botul: [118 112 183 166 130  81 160  94 129]
Gusi: [147 137 171  78 162  98 146 102 157]
Tefe: [125 182  95  96 133 118 156 177 120]
turez: [151 106 123 176  92 111 174 153 147]
zezam: [147 115 171  78 162 115 115 177 155]
Mup: [116 112  88 123 123 136 153 117 136]
dup zezam:  : [115]
find: [118 112 183 166 130  81 160  94 129] : botul

duros: [ 92 147  68 126 118 102 196 102]
buzuz: [ 68 146  68 126 118  68 196 102]
pel: [ 92 146  68 126 119 123 196 102]
dup buzuz:  : [68]
dup duros:  : [102]
find: [ 92 146  68 126 119 123 196 102] : pel

tani: [127 190 127 125 127 132 157 130 124 118 109 130]
sose: [125 178 128 126 127 132 137 126 128 117 121 128]
Kar: [126 167 128 127 128 130 119 127 129 119 126 127]
Zamob: [126 166 127 126 128 130 152 130 125 124 114 130]
pasob: [125 174 128 126 127 131 136 126 128 118 122 128]
Dadu: [127 145 127 127 127 127 127 133 129 127 127 126]
Zite: [124 184 128 126 127 132 142 126 128 117 118 129]
find: [124 184 128 126 127 132 142 126 128 117 118 129] : Zite
dup Dadu:  : [127]
find: [125 178 128 126 127 132 137 126 128 117 121 128] : sose

vuv: [136 141 129 138 128 137 127 142 129 130 130 127 158 124 134 129 129 160
 138 136 152 132 137 130 137 132 130 135 151 137 126 158 139 137 147 140
 129 139 129 129 139 137 128 148 157 136 154]
tos: [157 166 121 167 126 167 128 146 122 122 121 122 147 130 164 120 119 125
 166 167 118 122 166 121 167 120 116 165 156 120 124 124 165 166 163 166
 120 146 123 121 167 166 121 162 145 166 120]
dosuk: [137 103 126 104 115 107 116  73 121 119 124 133 116 134 120 131 140 104
 111 107 101 113 109 122 107 118 144 113  82 125 141 100 113 112  87 104
 130 156 120 126 101 109 131  98  89 109  99]
sidu: [125  97 119 100 113 104 115  72 116 114 118 126  88 131 115 124 130  75
 105 104  80 109 104 117 104 111 131 109  71 118 134  74 105 106  79  98
 123 134 116 119  98 105 124  86  69 105  77]
botir: [194 162 127 165 123 170 127  93 123 121 125 140 140 154 183 133 143  91
 173 170  81 113 171 124 170 114 142 176 114 126 154  85 173 174 133 163
 132 199 124 127 162 171 136 145 104 172  80]
rura: [172 141 132 144 122 147 125  88 124 121 126 138 129 148 160 133 142  94
 151 148  88 115 149  88 147 117 143 154 103 127  88  88 151 152 117 142
 132 181 124 128 141 149 135 128  98 150  87]
find: [137 103 126 104 115 107 116  73 121 119 124 133 116 134 120 131 140 104
 111 107 101 113 109 122 107 118 144 113  82 125 141 100 113 112  87 104
 130 156 120 126 101 109 131  98  89 109  99] : dosuk
find: [194 162 127 165 123 170 127  93 123 121 125 140 140 154 183 133 143  91
 173 170  81 113 171 124 170 114 142 176 114 126 154  85 173 174 133 163
 132 199 124 127 162 171 136 145 104 172  80] : botir
find: [125  97 119 100 113 104 115  72 116 114 118 126  88 131 115 124 130  75
 105 104  80 109 104 117 104 111 131 109  71 118 134  74 105 106  79  98
 123 134 116 119  98 105 124  86  69 105  77] : sidu

miris: [141 112 114 140 108 129 133 133 120 130 141 135 130 144 138 134 122 124
 120 132 126 146 146 144 133 128 124 135 141 125 142 118 128 122 134 154
 136 131 157 131 142 104 147 132 120 106 134 140 145 118 102 171 136 130
 124 109 155 115 131 142 147 119 116 130]
Lefa: [159  98 104 153  83 138 140 139 110 130 147 144 124 154 158 148 131 132
 104 135 116 171 174 155 130 115 151 148 155 119 143 101 131 101 137 179
 158 124 188 141 144 151 119 151 158 104 134  94 129 123 121 131  92 140
 151 102 196 108 104 109 134 127 136 148]
nupem: [136 146 163 130 160 122 126 102 141 160 113 112 123 112 122 103 116 114
 145 133 137  80  79 101 130 155 159  92 116 138 125 113 137 152 124 126
 137 124  83 145 131 113 140 134  79 135 146 134 128 116 147 142 140 105
 101 160  74 144 113 143 116 140 113 108]
Rutif: [126 138 150 116 156 126 126 106 139 137 116 114 127 117 122 108 127 136
 134 129 134  98  99 112 132 132 128 103 100 133 101 138 132 130 118 113
 132 127  99 142 114 133 123 134 104 146 134 128 117 132 146 107 116 117
 113 146  89 142 119 132 116 140 117 114]
zavol: [141 112 114 140 108 129 133 133 120 130 141 135 130 144 138 134 122 124
 120 132 126 146 146 144 133 128 124 135 118 125 142 118 128 122 134 154
 136 131 157 131 142 104 147 132 120 106 118 140 145 118 102 171 136 130
 124 109 155 115 131 142 147 132 118 130]
find: [136 146 163 130 160 122 126 102 141 160 113 112 123 112 122 103 116 114
 145 133 137  80  79 101 130 155 159  92 116 138 125 113 137 152 124 126
 137 124  83 145 131 113 140 134  79 135 146 134 128 116 147 142 140 105
 101 160  74 144 113 143 116 140 113 108] : nupem
find: [126 138 150 116 156 126 126 106 139 137 116 114 127 117 122 108 127 136
 134 129 134  98  99 112 132 132 128 103 100 133 101 138 132 130 118 113
 132 127  99 142 114 133 123 134 104 146 134 128 117 132 146 107 116 117
 113 146  89 142 119 132 116 140 117 114] : Rutif
find: [141 112 114 140 108 129 133 133 120 130 141 135 130 144 138 134 122 124
 120 132 126 146 146 144 133 128 124 135 118 125 142 118 128 122 134 154
 136 131 157 131 142 104 147 132 120 106 118 140 145 118 102 171 136 130
 124 109 155 115 131 142 147 132 118 130] : zavol

totak: [157 170 101 149  78 101 156 150 178 124 104 118 131 127 154  80  82 101
 101]
Pil: [ 77  87 126 143 147 122 118  93 121  91 106 126 166 153 157 157 143 125
  88]
kavo: [145 139 112 114 142  83 144 102 116 160 186 174  78 132  85 157 156 174
 136]
vire: [115 136 143 165 123 103 166 121 129 166 104 166 131 151 136 108 115 166
 123]
tem: [ 90 102 111 148 127 112 131  98 135  93 103 123 161 155 158 140 126 114
 102]
zapo: [130 107 103 105 109 161  89 120 161 137 123 151 135 117 119 116 102 132
 133]
tigof: [127 128 140 103 136 130 110 146 101 137 113 122 115  97 123 132 144 134
 116]
zop: [139 131 133  82 142 140  90 157  99 158 143 145 105  76 117 138 153 152
 123]
Bamus: [127 128 140 103 128 130 110 146 101 137 129 122 115  97 123 132 144 128
 116]
Bon: [115 136 143 165 123 103 143 143 129  92 143  80 131 151 136 108 115  91
 125]
dup Bamus:  : [128]
dup tem:  : [102]
dup zapo:  : [161]
dup totak:  : [101]
find: [157 170 101 149  78 101 156 150 178 124 104 118 131 127 154  80  82 101
 101] : totak
find: [127 128 140 103 136 130 110 146 101 137 113 122 115  97 123 132 144 134
 116] : tigof

Dilon: [139 127 120 140 147 139 120 120  98 121]
lisap: [147 123 145 129 134 117 163 112 134 124]
mos: [114 127 113 134 113 126  93 148 128 148]
find: [114 127 113 134 113 126  93 148 128 148] : mos
dup lisap:  : [134]

noki: [109 104 134 121 135 156 166 106 160 112 158 113 123 163 119]
voris: [ 99 117 124 150 139 112 141 146 128 102 102 113 142 135 101]
nom: [161 110 163 146 153 110 139 179 150 189 187 189 110 142 202]
Lilu: [151 138 125  79 138 125 167 194 148 156 124 142  72 135 146]
Getu: [128 105 112 113 127 160 125  80 127  89 166 138 127  96 131]
zesu: [141 126 152 124 116 156 129  84 128  84  84  91  84 115 167]
Bevod: [138 129 133 153 135 163 178 117 116 139 131 125 177 117 120]
dup zesu:  : [84]
dup Bevod:  : [117]
dup Getu:  : [127]
find: [151 138 125  79 138 125 167 194 148 156 124 142  72 135 146] : Lilu
dup voris:  : [102]

Mobe: [144 161 106 120]
zemup: [151 151 114 151]
bofo: [ 73 154 176 176]
duv: [120 119 120 106]
Zazo: [106 187 120 160]
Nolem: [69 69 69 69]
Miti: [144 161 152 120]
sumu: [ 76  80 123 139]
dup Nolem:  : [69]
dup zemup:  : [151]
dup duv:  : [120]
dup bofo:  : [176]
find: [120 119 120 106] : duv

deba: [122 101  95 122]
Tavop: [132 120 120 120]
kefu: [110 157 180 122]
Zulom: [128 108 108 108]
lutu: [137 133  81 121]
dus: [139 131 131 135]
gite: [128 135 103 127]
tato: [131 132 132 121]
dup deba:  : [122]
dup Zulom:  : [108]
dup Tavop:  : [120]
find: [137 133  81 121] : lutu
find: [122 101  95 122] : deba
dup dus:  : [131]

Limev: [ 84  95 155 128 170 130 157 148 163 138]
zaz: [126 116 188  67 140 137 176  67 150 123]
lif: [103  95  95  95 145 132 172 134 118 142]
dup lif:  : [95]
dup zaz:  : [67]
find: [ 84  95 155 128 170 130 157 148 163 138] : Limev

sarev: [173 173 173 173]
mik: [ 95  95 109 187]
veviv: [106 142 187 187]
bivo: [142 114 114 114]
zum: [ 95  95 112 187]
dup sarev:  : [173]
dup bivo:  : [114]
dup mik:  : [95]
dup veviv:  : [187]
find: [ 95  95 109 187] : mik
dup zum:  : [95]
find: [142 114 114 114] : bivo

revab: [ 77  77  77  96  77 102]
fafa: [110 110 133 110 133 105]
feped: [100 108 122 123  89 123]
dutat: [175 102 114  96 162  94]
gasor: [157 102 116 153  99 153]
dup gasor:  : [153]
dup revab:  : [77]
dup feped:  : [123]
find: [157 102 116 153  99 153] : gasor
find: [175 102 114  96 162  94] : dutat

ror: [120 141 179 140 125 120 102  81 120  77 110 160 112 152 122]
zali: [110 141 117 140  93 108 102 110 120 106 110 153 103 152 122]
gadal: [ 77  71 181 100  92 108 102  81 155 106 110 160 112 108 122]
muf: [100 141 141 166 125 108 102 136  87 111 110 135 112 152  69]
dup ror:  : [120]
dup zali:  : [110]

